Each named turn below is shown by a few rows before and after it. Which turns, in which order, take the first row of each later pair to the second? The first pair is answered.
B (before -> after):
[ -4  11   6 -10  29  31  -6  25]  ->  [ 3 17 27 15 23 29 10 -4]
[-11   2  39  -4  14 -36  -1  -8]  ->  [ 23   9 -17  29 -13 -20   4 -32]
[ -3   1 -15 -16   5 -16  -9  10]  ->  [ -8   6  16  -3   6 -21   3  -8]
R (before -> after):
[-15  -1  39 -15  16 -29  -2  -1]  ->  [  2   8  30  19   0 -21  10 -32]
[ -6  -7   4 -17  10  18 -14  21]  ->  [ 15   1  -8  21  -8  24   0 -13]
[-1  5 -2  6 12 17 -2 -5]  ->  [  5   7 -19   0   6   1  -6  -5]
U (before -> after):
[ 13   5 -51 -23   1   6  -3   7]  ->  [ 17  12 -37 -16  -6 -35   8 -14]
[ -2  -4 -19  -5   2  -1 -29 -20]  ->  [  1  -2 -16  -3   2  -5 -26 -23]
[ 15  10  38  30   0   4  14 -30]  ->  [  0  -4  12 -10  19  48 -12  27]
W (before -> after):
[ 15   1  -2 -15  -9  37 -18  27]  ->  [ 14   6  20   5 -10  47  -5   7]
[ -4 -17   9  -9   4  17 -12  14]  ->  [ -5 -14  22   3   2  20  -5   0]
[  9   4 -88  -9 -11  27  -2  22]  ->  [  4   4 -62  12  -7  72   6  12]
[ 17  -5  10   7   1 -21   6  -9]  ->  [ 17  -6  -3  -4   5 -25  -1   0]
H (before -> after):
[-18 -15  14 -28  -6  -6  -8  10]  ->  [-11 -16  -4 -30 -11  -9 -12  12]
[ 0 -9  3 14 11 31 -2  6]  ->  [  0 -10   0   9  11  30  -5  12]
[-17   5 -15 -27  15  25 -10  11]  ->  [ -5   7 -33 -22   6  21  -9   6]
Now pairs of rows:
Between the rows of a pair lie 2 to 3 turns.
[ 31   9 -35  10 -44  21 -28   5]  ->  [  0  -4  -9 -34 -19  13 -40  45]
H, B
[ -5   3  32  18   4  25   2 -18]  ->  [-16  -1  39  -3  14  19  -5   3]
U, W
[  1   3 -23  10   7  35 -16  21]  ->  [ -7   2  -5   8  14  40 -14  23]
W, B
[-22  11  33  -8   8 -50  -7  -4]  ->  [-28   4  19 -29  17 -32 -22  23]
B, R
[  9  11   8  13  -3 -34   6 -32]  ->  [-20  -3  21 -20  24  22 -13  17]
B, R
[ 17   5 -43  -9 -22  -9 -37   8]  ->  [-20   1  55  -8   6   9 -26   5]
W, B, W
[-17 -18   0   6  -5  35 -13   5]  ->  [-10 -15 -25 -13 -12 -22 -17   8]
H, R, U
[ 18 -17 -61 -17 -10  12  -5  33]  ->  [ 25  -1 -15  14 -22 -59  24 -23]
U, H
[ 16  -9 -72 -23 -16  -5 -19  17]  ->  [  3  -2 -15 -27 -11 -78  -3  -6]
B, R, R
[  6 -11 -57 -43  -1   3 -28  51]  ->  [-31 -10  47 -49  24 -27 -13  38]
B, H
[-16 -20  15 -24  12 -51 -18  20]  ->  [-14 -16  47  27  13  37  -3  -8]
W, R, H
[ -2 -10 -43  25 -14  17  -3  -2]  ->  [-27  -7  34  28   1   0  12 -18]
B, B
[ -1  -2 -61  20  -5  27  -4  14]  ->  [ -4   9  -5  55  -8  22  21 -29]
B, R
[ 9 -7 -9 11  3 47 -5 27]  ->  [-2 -5 32 16 12 41  4 18]
B, H, W
[  2 -13 -33 -19   8   7 -10  32]  ->  [ 18   1  -5  36  -8   6  18 -28]
B, B
[ 18   7 -49  19   0  36 -18  -2]  ->  [ -1  17  36  25   8 -34   5 -36]
B, B, W
[  5  -8 -40  38 -21  38  22 -15]  ->  [-33 -21  10   0  12  57   9  24]
B, W
[  4   1   1   8  -1 -16   6  -8]  ->  [-7 -5  9 -3 11  6 -1 10]
B, R
[  2  -9 -20  -5 -11 -27   0   7]  ->  [ -3  -8   8  -1  -5 -33   7  -5]
H, B, B
[-22   6  37  42  14  38   8 -16]  ->  [ 11   5 -68  26 -12   3 -10  -3]
W, B
[  0  17  16   2   7 -52  10 -39]  ->  [-29   3  44 -22  35  19  -5   3]
B, R, W
[  8  -7  19  26   3  42  33 -46]  ->  [  9 -20 -49 -20   7  51   1  10]
B, R
[-12   0   8 -24  10 -35  -8  22]  ->  [ -9  -5 -14 -28   9  -5 -15  36]
H, W
[ 10   3 -38  -9  -5 -24 -11   6]  ->  [-12  -3  -3 -28  11 -29 -12  19]
U, H, R
[ 16   4 -20  -3 -25 -21  -2  -6]  ->  [  2   1   3 -19 -14 -34  -5   4]
B, B, W
[ 22  -3 -29  26  -3  52 -11   4]  ->  [ 13   1  15  41   2  51   1 -17]
W, H
[ 10   1 -48  -3  -2  29  -8  21]  ->  [ 11  10  -6  34  -3  44  12 -16]
W, W
[  7   2 -30  -1 -11 -31 -10   6]  ->  [  4   8   7  16  -9 -35   2 -17]
B, B
[-14   8  60  11  19   2  19  -3]  ->  [  3  -2 -37 -32   6 -14 -12  44]
B, R
[ 17   6  -7  45 -11  18  22 -42]  ->  [ 11   6  11  43  -8  13  24 -46]
B, B, B
[  2  -1 -14   8   6  42  -5  10]  ->  [  2  -5 -27  -9   7  24 -13  23]
B, H, H
[-44 -16  51  -3  26 -10  -8  -4]  ->  [  2  -1  -6  44 -12 -25   6 -50]
W, W, B
[ -5  -2   5  24   1  27   8 -15]  ->  [  3   0 -10  16  -9 -26  10 -21]
W, W
[ 28   7 -19  34 -28 -26   6 -38]  ->  [ 20   6  -7  15 -21 -57   2 -31]
H, W
[ -2 -10  14   5   0  60  -8  23]  ->  [ 5 -7 10 18 -7 61 -2 12]
B, B
[  5  -8 -65 -38  -8 -50 -19  37]  ->  [-32  -8  27 -47  18 -66  -8  33]
B, W
[ 17  13 -24  12  -1  22   6  -5]  ->  [ 13  17   8  15  -4 -15  17 -24]
R, B, R
[-14 -15 -17  -8  18  23 -19  34]  ->  [  5  -4 -29  28   2  38  -8   0]
W, W, B
[ 24  -1 -50  12 -19  22 -12   2]  ->  [-14  -4  32 -24   8 -47  -6   8]
U, B
[ 20   7 -27  25 -20  -1   8 -24]  ->  [-11   0  35  16   6  30  11 -12]
B, B, U
[ 10  11  11  18   2 -21  12 -25]  ->  [-11   4  36  -2  18 -11   6  -3]
H, H
[-16 -10  17  -6  17  32  -6  19]  ->  [ 19   0 -33  24 -11   9   2 -12]
W, W, B
[-22  -6  44 -10  19  57  -6  -9]  ->  [ -4  -7  -7  -6   8  79 -14  -2]
B, H, B
[-16  -4   2 -27  18 -31  -7  29]  ->  [ -8  -6 -28 -24  14  -9 -14  35]
W, H
